In the rows, zero is written as 128.
Named turns come first, each shown by rows before and after it. Which turns, in which order, take the first row of each pair that follows to the second? Write the first one first, as in the answered first pair.
turn tibi:
[135 128 120 115 148 129 124 125 124 122 135 135 144 145 125 126 141 134] -> [130 132 123 109 147 132 123 123 113 128 129 148 140 147 127 119 134 125]
[119 113  91 105 163 191 128 141 119  95 152 107 131 162 127 124 158 148] -> [105 125  96  79 147 180 137 114  82 109 134 124 111 163 139 120 134 119]
[121 122  94 163 131 152 134 145 178 130 158 117 158 151 112 132 126 148] -> [117 133  96 126 147 176 161 131 157 125 160 148 138 167 112 145 121 138]
[115 111 109 136 117 127 142  88 114 135 140 118 146 122 151 123 105 111] -> [121 109 110 153 117 125 134  96 128 138 142 110 160 122 145 118 109 114]
turn lusub:
[135 132 139 134  85  96 123 137 154 186 103 123 127 102 119 125 102 102] -> [136 117 141 113  85  88 126  92 120 172 118 133 123 106 145 124 105  91]
[126 157 143  99 139 110 154 107  77 133 108 137 125 143 151  97  93  88] -> [121 171 114 124 142 151 169 127 123 154 121 136 143 162 130 120  66 100]
[116  94 126 145 137 105 129 154 141 128 149  77 130 132 125  82 139 171] -> [105  84 125 128 138  98 135 117 116 120 157  84 136 138 143  78 145 161]
turn vel:
[149  81 140 150 179 140 133 103 113  74 159 158  97 142 121  97 158 108] -> [134  84 138 141 163 132 142  83  92  86 143 162  90 145 134  88 131  89]
[167 162 179 128 162 165 150 201 126 136  88 152  82 142 126 182 152 124] -> [185 149 182 133 170 165 147 179 127 120 118 166 107 148 130 197 166 120]
[137 159 141 125 155 157 144 150 187 159 160 130 119 159 107 163 135 124] -> [139 145 138 127 153 153 147 127 177 155 176 139 134 169 124 171 133 116]
[140 155 148 152 104 116 137 140 151 166 115 143 134 126 119 140 106 101] -> [143 152 150 150 112 116 135 152 161 160 109 139 133 124 118 144 109 104]
turn pebab:
[177 157 152 121 133  94  95 121 141 100 106 142 149 134 125 119 122 132] -> [173 156 149 128 124  88  88 120 147 105 101 134 161 133 123 117 120 129]
[126 145 140 126 128 147 137 151 129 147 105 133 100 118 118 121 113 137] -> [130 150 136 130 126 142 137 150 133 147 106 129 104 120 121 119 109 135]
[116 123 103 152 133 162 131 148 144 134 121 110 125 135 126 125 123 134] -> [115 120  96 149 135 166 138 142 144 136 125 117 131 139 129 134 122 133]
[101  88 116 110 129 123 148  53  86 111 136 137 131 148 151 122 143 126] -> [104  86 121  99 134 114 136  67  84 103 126 133 115 134 146 114 160 138]
turn Nifu:
[121 147 123  88 156 147 129 147 113 120 124 139  93 123 119 120 149 155] -> [121 149 128  93 152 147 125 151 116 119 121 135  88 119 115 118 146 157]
[153 134 142 125 113 135 130 136 150 113 117 144 131 130 125 128 134 109] -> [155 134 143 125 111 131 128 133 150 110 115 145 132 133 125 130 131 110]
[153 127 127 137 132 136 136  93 144 137 157 147 156 152 136 162 128 108] -> [141 136 131 126 123 138 143  83 128 144 151 154 144 156 140 159 119 102]
[ 89 105  80 116 139 123 123  76 127 160 100  92 104 137 149  92  94 155] -> [ 91 113  80 123 137 123 111  96 146 164  92  83 106 126 137  90  94 158]
Then:
Each pair is 2 to 3 turns apart.
[170 115 146 111 158 137 103 147 172  97 144 128 125 110  84 145 154 145] -> [172 110 135 110 139 130 124  76 153 108 173 148 154 141 117 160 116 108] -> vel lusub vel
[115 135 125  87 133 158 147  95 117 127 150 142 133 156 132 157 108 119] -> [115 119 147 114 105  85 109 113 111 140 110 100 135 107 149 110 117 110] -> pebab tibi tibi
[132 180 156 120 152 144 144 144 142 162 117 119  86  89 131 125 113 109] -> [148 142 162 127 149  97 122 107 122 136 134 103 111  74 163 104 140  97] -> Nifu lusub tibi
[154 124 137  91 152 141 139 112  99 104 152 182 134 150 133 179 156 124] -> [149 129 118 102 160 160 147 126 121  97 161 178 137 156 122 181 154 140] -> pebab lusub
[159 129 147 147 125 105  69 151 182 121 129  84 158  90 122  78 169 166] -> [161 108 155  93 145 116  82  98 127  82 158 114 143 107 140  85 199 165] -> tibi pebab lusub
[156 129 110 184 123 132 135 141 186 150 156 136 174 147 108 172 111 120] -> [123 153 103 136 107 148 172 108 135 162 138 160 133 167 126 171  71  97] -> tibi vel vel
[107 121 128 140 105  81 107 137 126 160  89  93 126 116 131  91 117 117] -> [ 84 125 108 130 107  97 126 130 117 160  97  93 116 128 139  86  96 123] -> lusub vel
[149  98 137 149 149 125  99 158 153  94 134  89 138 107 125 111 175 165] -> [142  79 119 148 143 134 115 109 130  83 172  98 162 133 149 120 161 152] -> Nifu pebab lusub
[128 117 159 153 146  96  96 175 132 123 113  96 131  84 116  89 168 138] -> [150 113 153 130 173 138 112 150 131  92 160 132 141 116 112 137 195 151] -> vel tibi
[116 138 139 114 142 147 134 179 140 128 108 129  71  97 102 113 131 164] -> [142  93 151 123 151 102 107 144 120  94 134 122 103  76 125 107 170 158] -> vel lusub pebab
[126 136 152  85 115 105 125 119  55 118 101 134  89 102 146 104 127 105] -> [104 121 118 113  98 106 138  84  68 138 117 116 127 123 164 104  94  95] -> vel lusub tibi
[105 155 144 126 116 175 161 151 103 139  69 140  99 173 102 152  96 115] -> [150 122 148 148 147 181 149 132 130 101 122 156 149 185 102 195 150 125] -> vel vel vel
[128 118  93  97 150 155 143  87  97  86 157 133 120 152 135 133 141 150] -> [103 131  73 152 112 151 146 106 143 140 139 105 151 155 126 119  84 130] -> tibi tibi lusub
